One turning vector, and how many ticks it has turned
The counts run from 0 to 599.
[180 127 112  72 157 178 111 103 133 120 129 131 105 129 151 117  81  95
 119 102 129 140 199 137 126 121 137 126 168 128 111 147 162 127 128 128
 134 182 109 119 136  96 192 123 158 161 169 117 104  81 121 150 144 128
 132  80 136 145 106  88  97 122 125 161 139 124 166 172  97 116 169 181
 132 115 164 158 108]  287
[108  96 146 141 120 170 107 125  93  77 115 104 111  97 117 159  83 107
 139  80 112 133 178  88 111 121 140  89 141 111 116 112 117 112 104 134
 111 157 111 109 130 125 151 108 111 162 152 132 111  98  89 148 160 130
 106  96 165 143 108  97  95 112 114 136 151 158 136 156  91 150 144 195
 132  77 170 126 122]  509
[173 126 129 124 138 215 108 135 106 141 110  92 162  95 121 146 117 104
 121  81 111 124 185 121 119 146 152 115 136  96 113  99 151 141 116 135
 115 182 162  97 154 113 182  97 130 175 170 130 104 113 103 141 141 120
 120  97 175 127 102 104 118 127 110 121 147 144 170 172 104 137 158 142
 138 106 118 125 100]  285
[104 114 169 162  94 122 103  82 162 133 118 110 124  99 118 150 117 126
 161  62 109  96 190 120 105 138  98 129 117 135 119 120 141 116 133 130
  89 138 103 136 142 129 180 100 175 160 147 112  90 126 136 149 129  98
 115  82 104 157 144 142 103 120 159 135 152 153 195 185  98 132 160 159
 144  84 158 120 123]  73
[129 113 164 123 104 168  95 118 133 129 124 117 145 101 170 115 104  84
 143 107 139 116 190 131 103 124 128 114 131 122 122 128 143 134 137 147
 128 178  94 112 132 123 182 130 121 157 150 125 101 138 101 146 142  82
 129  63 135 148 130  97 100 122 120 150 126 136 192 185  85 156 136 181
 160 106 161 136 107]  180
[131  98 128 107 142 153  89  97 110  98 151 126  77 133 102 150  80 126
 141  85 117 133 208 153  91 131 110 134 146 142 106 116 179 134 140 108
 139 123 103 116  91 136 192 119 150 166 152 140  96 125 173 136 153 160
 123  95 132 137 116 110 134 137 127 125 153 103 174 188  97 123 172 123
 100 127 136 128 115]  573
[142 109 107 139 126 131 104 120  68 133 118  59 119 134  90 201  67 119
 132 108  95 129 189  85 127 150 128 100 148 110 111 114 136 136 108 154
 116 132 158 125 119 148 183 147 161 162 169 147  79 138 117 161 123 136
 135  99 155 142 123  96 128 149 107 129 172 161 145 159 102 132 160 159
 119 109 117 144  87]  61
[113  99 139 144 122 175 153 102  88 110 128  89 133 120  84 177  97 135
 147  95 117  85 193  93 118 179 107 117 121 131  97 115 135 166 164 138
 101 163 160 131 128 116 169 101 134 155 164 103  99 155 139 168 118  82
 146 103 119 159  84 120 112 149 144 134 164 132 169 143 101 115 157 146
 134 105 117 138  84]  522
[124 119 124 136 171 129 126 124 132 111 125  93 106  77 112 154 101 142
 121  84 116 126 208 148 121 183 113 115 124  97 128 134 159 164  91 158
 113 165 137 104 157  96 162  94 168 134 165 123 127 141 136 149 109 123
 150  70 111 138 134 150 112 155 155 140 155 138 165 163  96 104 195 135
 127 141 164 117 161]  252
[116 107  98 143 121 153 127 112  64 116 135  90 128 122 112 164  87 146
 133 101 120 105 210 105 136 174 145 112 141 132 110 127 146 183 136 173
 128 167 160 125 102 131 155 115 147 173 143 127 109 144 106 133 112 135
 106 111 163 138 125  86 110 172 122 138 164 114 176 161 121 145 170 146
 114 108 115 126 120]  386
[123 109 143 139 131 161  84  94 120  96 135 106 116 115  92 134  76 124
 151  65 115 118 208 128  93 145  93 132 128 144 117  97 169 159 133 115
 113 137 129 133 122 143 183 116 134 141 164 138 116 119 185 128 143 161
 119 108 134 143 104 137 120 162 116 144 171 129 201 190 107 113 165 126
  94 114 132 125 129]  574
[153 123 126 135 136 162 102 105 112 110 117  59 136  96  89 192 116 114
 144  94 101 136 192 110  97 151 105 137 159  97 123  89 130 131 106 140
 130 149  92  98 145 145 166 109 121 142 159 146 115 111 139 153 145 138
 116  89 157 128 136  85 126 140 136 121 131 149 137 196 126 131 133 170
 131  82 171 143  95]  91
[138 112 139 114 103 156  85  90 139 128 140  96 117  92 124 168  98  96
 132  91 125 131 207 125 106 130 126 116 148 108 144 137 133 107 124 120
 137 144 156 133 128 137 173  96 163 152 147 109  93 102 151 145 149  99
  89 113 156 151 134  96 123 141 142 119 140 129 177 169  87 146 166 175
  86  76 170 152 147]  310
[135  88 133 151 166 155 115 150 109 108 139  93 132  90 121 145  74 121
  99 112 151 111 211 175 124 159  98 109 128 125 124 146 156 170 108 162
 114 147 106 101 137 100 171  97 144 150 160 109 104 147 150 152  98  95
 141  67 129 149 132 134 130 163 123 156 144 120 178 155 103  94 186 147
 138 146 139 133 140]  251
[133 107 124 111 124 157 126  88 139 123 120 108 134  98 109 131  88 134
 149  47 104 128 193 105 101 131  93 111 132 137 136 111 163 147 135 101
  88 139 160 122 149 133 156 114 148 166 160 119  95 108 129 159 153 123
 133  98 137 148 124 161 110 120 107 136 184 156 231 160 115 133 168 137
 107  99 141 120 122]  482
[108 130 160 150 143 154 113 116  93 106 103  98 139  88 117 174  98 107
 138  91 138 117 191 104  89 131 113 123 119 122 142 107 146 120 119 156
  98 128 101 111 145  74 180  97  99 145 155 143  92 122 112 149 104 116
  98  89 104 135 132 132 121 122 107 160 148 133 159 208 107 143 146 170
 128  98 177 117 113]  399
[104 108 163 152 122 105  83 115 140 105 129 125  78 118  82 163  97 133
 171  87 116 126 189 160 102 141  85 103 129 152 137 137 151 121 115 136
  95 121  83 100 115 115 160 120 164 132 116 113 120 130 141 158 161 128
 132  59  85 149 135 138  99 135 162 140 157 124 172 179  89 127 166 147
 141 113 161 117 129]  406
[100 102 144 128 118 181 130  99 110 125 126 114 119 139 118 162 114 131
 164  86 108 116 198  93  97 158 117 139 114 139  98  94 148 135 146 148
 120 131 121 130 116  77 175 110 150 145 196  96 116 125 130 163 131 115
 126  82  86 150 101 141  88  98 149 146 160 135 184 156 117 105 163 145
 138 102 157 112  98]  429
[126 115 116 117 123 196  75 130  88 123 124  83 124 125  72 187 120 126
 144  60 104 133 188 115 115 145 149 110 113 119  82  84 136 159  96 142
 115 153 147  92 134 122 176 141 142 161 167 150 116 144 139 134 142 137
 110  94 139 144  97 128 106 163 155 118 146 119 147 166 110 126 167 107
 110 111 106 119 117]  192
[140 109 139 106 108 174  76  93 111 118 126  95 131 112 113 166  75  79
 144 109 135 128 192 114 107 110 143 122 141 115 120 112 114 160 142 160
 134 177 146 110 162 145 175 142 125 133 146 138  87 150 166 139 134 108
 135  69 124 139 134  93 114 157 141 158 125 144 185 172  88 142 150 158
 157  97 134 163  90]  87
[145 124 138 113 127 185 127 112 133 141 112 106 158  95  99 163 107  99
 134  76 124 117 171  96  98 141 113 119 128  96 123 104 127 145 138 125
  99 199 107 107 160  97 180 122 134 155 172 144 105 123 110 171 150  74
 125  74 124 146 118 120  98 113 140 108 131 143 173 169  97 166 130 159
 170  92 144 134  74]  43
[140 129 182 128 118 165 131 105 133 125 124 122 115 100 156 109 110  99
 159  86 140 105 191 153  92 156 107 132 133 106  92 139 167 144 138 149
 135 178 100 109 136  91 184  84 123 143 148 100 120 124 108 148 145  77
 139  63 109 146 110 128 117 133 139 133 156 134 177 172 104 143 157 154
 147 128 168 121 115]  181
[131 102 112 111 118 154 121  90 113 101 126 110 120 130  66 163 110 146
 142  93  85 107 185 140 102 150 108 108 144 140  92  95 169 141 114 124
  99 159  86 115 120 121 151 110 166 174 136 148 119 131 116 159 147 130
  99  87 142 163 108  85  99 163 154 123 143  99 160 188 120 135 138 149
 113  96 123 114 105]  517
[164 127 149 147 135 137  96 117  97 133 115  92  92 127 140 131 133 107
 139  87 132 124 195 130 118 150 138 136 145 111  98 121 166 110  92 153
 131 149 119 115 105 111 203  89 175 134 166 112  89 106 112 126 114 140
 115  87 144 141 126  97 109 110 151 123 173 144 155 184  76 102 182 144
 114 115 159 119 142]  533
[130 128 134 149 148 119 133 136  90 137 125  94 109  93 127 176  96 133
 119  84 130 128 189 154 114 181  97  98 152 114 121 166 164 136  84 174
 122 139 138 107 146  92 171  84 113 151 151  92 112 114  99 172 134  79
 141  96 130 152 131 130 138 130 118 126 168 136 161 179 133 145 167 148
 117 146 160 127 119]  585
[136 111 121 118 121 170  68  96 135 130 134 102 102 111  93 161  86 105
 159  94 104 136 196 119 110 133 155 123 147 114 117 115 119 160 137 150
 150 190 174 104 153 153 178 137 165 140 142 138  98 128 157 112 138 145
 128  78 136 128 132  99  93 147 163 145 135 147 155 160  92 131 170 152
 135  98 138 155 127]  86
[178 118  95 109 136 168 100 103 146 155 132 109 106 131 113 148 128 105
 121  93 105 121 199 143 122 156 128 131 165 122 106 112 164 151  93 152
 142 141 134 106 127 130 179 123 193 172 168 121 100 111 138 145 138 109
 119  74 170 143 153 104 115 136 158 105 138 114 158 170 111  98 164 144
 133 103 143 139 110]  147
[109 100 159 180 101 162 100 109 109 110 110 100 141 106 115 146 101 149
 144  86 124 114 194 110 112 150  91 114 119 137 115 105 141 135 137 142
 125 138 106 110 142 125 158  92 111 180 151 107 120 107 144 170 163 115
 148  72 137 135 115 150 107 126  95 154 179 192 184 173 121 122 145 148
 132  99 153 118  99]  96
[134  92 133  99 137 144  80 139 116 138 134 104  84 137 150 167  75  88
 137  95 110 139 197 132 106 151 132  91 133 121 104 159 153 135  92 173
 144 134 129 100 110 108 176 134 137 135 158 122 116 110  93 151 165 118
 101  78 115 140 137  98 130 116 116 128 152 130 162 179  96 163 150 149
 128 115 170 155 135]  124
[164 106 136  83 166 169 105 122  89 106 135 121  87 150 107 159  53  98
 130 110 113 142 182 142 122 157 143  93 161 132  85 136 154 166 116 131
 130 156 132  99 131 119 180 144 125 144 163 134 110 136 154 153 136 144
 141  74 128 143  95  86 116 163 111 160 146 122 160 151  91 126 169 156
 133 142 115 150 102]  194
[118 144 132 130 121 125  97  71 147 137 128  81  87 119 102 150  92 126
 131 110 110 133 202 110 120 151 141 111 129 127  87 151 158 113 118 180
 146 147 165 139 151 118 172 113 156 143 151 118 104 119 172 144 104 100
 134  99 130 161 127 127 105 155 131 145 179 172 183 148 106 145 187 142
  78 129 154 144 128]  582
[112 101 167 129 151 152 118 137  91  96 116 120 126  94 122 151  69 117
 131  63 151 125 189 142 108 115 100 111 113 137 124 117 163 154 141 131
  78 115  83 107 127  96 180 111 109 165 151 151  90 151 128 151 108 130
 122  92 118 139 120 153 129 129  96 165 163 135 182 183 103 109 151 142
 134 144 152 126 129]  158
[126 112 112 121 156 182 114 105 130 123 107 129 149 109  88 145 127 144
 128  88 109 143 204 117 113 156 119 109 143 126 120 122 155 157 119 151
 106 189 105  87 166  87 134 125 165 186 158 139 113 108 130 169 140 104
 127  46 123 134 140 128  78 124 134 159 116 152 171 171 131 145 143 152
 171 102 146 124  96]  561
[148  93 142 131 144 150 111 124 108 129 105 105  75 125 136 133  80  88
 144  79 130 126 190 115 102 132 135 140 126 112  94 138 168 113 140 129
 138 133 143 123  87  97 216 130 135 173 185 126  92 111 110 126 118 132
 131  95 119 135  96 136 110  88 128 124 182 135 158 160 103 145 191 134
 104 123 161 135 124]  155
[119 128 136 150 145 129 130  99  99 118 122 127 106 108  84 129 109 165
 150  98  90 115 190 109 106 145 138 108 163 134 128 111 156 103 128 105
  74 180 132 134 137  96 173 104 167 171 154 121 104  97 104 148 123 143
  95 116 142 146  86 113  89 139 131 146 158 107 162 169 100 128 172 172
 115  81 130 101 138]  486
[126  94 109 125 125 136 125  99 111 113 134 113 129 119 105 143  58 129
 149  93 112  85 211 114 116 129 127 110 155 142 126 125 159 152 166 133
 121 141 146 137 118 151 176 137 162 183 152 147  79 160 138 135 111 132
 107 116 149 133 131  91 117 152 112 154 183 113 189 173 117 140 160 157
 121  93 120 157 101]  109
[128 121 147 155 140 141 103 116 145 117 103 109  94  87 112 160 101  99
 150  80 106 134 172 123  88 160 100 128 119  76 119 108 139 113 131 129
 121 149 114 100 146  97 175  96 128 131 172 111 130  92 150 149 164 103
 138  70 119 157 111 150 120  97 138 109 160 178 128 182  99 148 164 167
 132 106 199 133 119]  507
[110  95 147 140 111 136  87  84 148 119 142 103 107 115 115 181  92 122
 144 108 125 122 218 145 100 169 106 102 134 125 118 133 148 152 112 159
 131 148 147 127 138 125 152  79 128 138 147  97 130  95 177 147 153  94
 116  87 122 160 118 116 126 164 136 130 133 122 190 165 116 121 145 166
  86 111 170 144 146]  33
[ 93 125 151 148 117 132  72  75 144 118 127 117 108 108 111 148  93 135
 169  84  73 119 192 138  91 129 153  94 124 132  97 104 150 141 130 145
 115 171 140 118 149 155 182 121 142 159 121 143 108 128 143  98 136 144
 104  86 161 148  99 110  98 149 139 149 148 139 169 194 108 175 149 171
 103  91 118 128 146]  271
[111 129 138 110 127 167 147  77 131 122 139 116 118 102  86 139  93 138
 162  74  58 125 190 120 101 169 116 100 123 123 112 106 145 144 138 129
  80 144 146 129 171 118 152 116 140 146 158 131 110 156 107 152 124 106
 145  84 119 175  95 145  97 130 150 141 156 158 190 155 119 115 144 178
 119 111 121 120 115]  104
[120 112 104 129 119 122  90 116 110 154 129  95  96 129  71 225  85 110
 145 127 120 126 192 120 103 164 108  98 142 118 107 138 154 117 107 147
 131 153 144 111 112 112 173 113 154 152 151 116 119 105 157 163 153  94
 110 111 127 157 136  94 133 164 146 108 148  85 131 171 111 164 166 145
 103  96 152 131 108]  169
[137 133 111 123 138 125 119 101 119 109 125  77  76 119 101 186 104 124
 138  83 100 136 194 127 108 156 110 106 153 114 112 148 151 127 122 166
 143 121 123 112 159 128 166 107 165 148 154 102  97 131 123 163 118  97
 165  56 128 154 148 115 118 108 137 126 179 179 142 165 107 124 169 165
 140 127 178 142  90]  476
